In the rows, zero is written as 128.
Rotation paths and how fast each direction turns (degrees a step):
Each turn is a multiple of 5 degrees from 10 to 175, or 0.
Each row of a path follows its step; steps can be skipped.
Path 1:
step 1: [115 124 124 134 131 130 130 135 120 122 131 127 119 133 129 142 120 138
 135 108 116 146 130 129 122 133 135 129 126 127 124 135 144 132 130 125
 115 116 129 126 119 124 129 119 127 123 125 124 111 127 112 126 129 130
 128 122 137 126 131 119 117 126 136 120 126 135 134 135 138 137 131 128]
step 8: [126 135 132 120 139 126 130 124 120 120 135 136 138 131 137 130 131 123
 125 128 131 119 131 131 131 117 136 127 137 124 128 127 117 129 122 116
 141 106 129 140 135 143 114 127 133 122 134 122 130 125 125 135 130 117
 137 132 125 140 124 126 126 128 121 137 132 138 124 114 113 123 134 123]
step 11: [128 134 125 132 126 132 122 135 130 132 136 121 129 135 133 144 125 125
 123 127 132 120 123 135 121 115 115 114 124 127 129 140 130 136 141 124
 106 134 131 117 130 112 117 139 123 127 122 126 119 136 136 131 139 130
 139 125 125 122 134 122 127 119 124 113 125 137 125 132 134 137 131 122]
step 15: [144 130 128 135 116 135 129 117 135 122 121 122 126 133 139 124 136 137
 131 117 117 128 117 119 143 131 114 133 121 121 126 127 118 133 124 129
 125 146 132 128 136 124 139 130 128 137 124 138 125 132 124 130 139 129
 123 124 127 135 106 132 125 138 138 136 124 124 130 122 131 128 134 126]
step 22: [119 133 119 116 137 134 128 127 122 139 117 145 128 103 121 122 139 124
 130 126 131 128 128 132 131 133 136 134 128 132 138 133 140 138 129 123
 119 131 128 120 126 128 133 134 127 125 128 131 134 122 131 136 122 136
 125 126 139 120 136 130 135 116 116 143 122 116 123 125 133 131 131 136]
step 29: [134 124 137 129 127 111 123 128 133 130 143 126 126 143 129 133 125 126
 122 133 125 125 135 134 135 138 124 124 117 129 133 116 121 125 131 135
 118 137 117 141 136 129 138 116 134 115 130 111 120 126 137 123 127 121
 131 125 130 121 141 134 141 132 124 128 125 135 115 130 125 136 117 135]
step 38: [132 126 128 130 130 123 132 126 134 129 126 124 121 137 136 124 113 126
 110 109 128 114 133 123 123 123 130 132 125 122 133 124 123 126 137 126
 102 129 131 136 127 129 133 135 132 132 128 129 128 131 121 141 145 132
 136 130 132 140 122 136 129 121 127 146 134 130 125 121 129 118 132 136]
step 39: [129 136 139 122 140 110 114 136 115 133 132 129 128 114 122 138 125 112
 129 129 132 138 126 132 132 120 149 130 117 134 127 122 127 124 130 140
 129 129 127 124 128 133 128 130 140 119 133 121 120 136 135 128 125 129
 121 140 132 129 118 120 134 123 122 138 131 128 118 126 127 123 123 131]
Speeds:
[127 129 124 124 127 128 130 129 128 126 127 122 126 129 129 127 128 130
 128 126 132 125 127 129 128 131 128 128 128 127 127 129 130 127 129 129
 128 128 128 124 126 130 131 125 130 128 132 130 130 125 128 127 128 130
 129 127 129 127 129 133 132 129 128 131 129 125 127 127 131 128 127 129] : 115
[128 130 127 129 127 127 125 129 127 130 130 125 128 131 129 130 129 130
 123 128 128 127 125 130 128 129 129 129 128 127 133 126 129 127 126 129
 127 130 127 128 134 130 130 130 126 129 131 128 126 129 126 127 129 128
 126 127 128 131 127 128 129 126 126 125 131 132 128 129 131 126 128 128] : 80
[128 128 127 130 131 125 126 131 128 125 128 125 130 129 126 127 131 127
 131 125 128 124 128 124 129 130 126 128 126 124 126 126 126 126 132 127
 127 128 128 127 127 126 128 130 126 126 124 124 126 129 127 128 126 129
 127 126 125 128 126 130 129 126 128 127 128 129 127 128 129 126 127 129] : 80
[128 127 124 131 126 133 129 130 127 128 126 127 125 129 125 128 132 128
 129 130 126 127 126 128 124 128 126 129 126 128 126 127 132 133 126 131
 129 129 129 129 127 127 128 131 128 126 128 131 128 128 127 131 126 126
 125 129 126 125 128 128 128 128 129 128 127 130 129 125 128 127 128 131] : 35
[130 129 130 127 128 129 129 130 129 130 130 128 128 129 125 124 127 128
 130 132 128 127 128 126 132 131 127 128 128 129 128 128 127 124 127 128
 129 126 129 129 127 129 132 133 129 126 129 131 128 128 128 128 128 130
 129 128 130 126 134 125 130 128 130 126 126 131 129 129 130 129 126 129] : 95
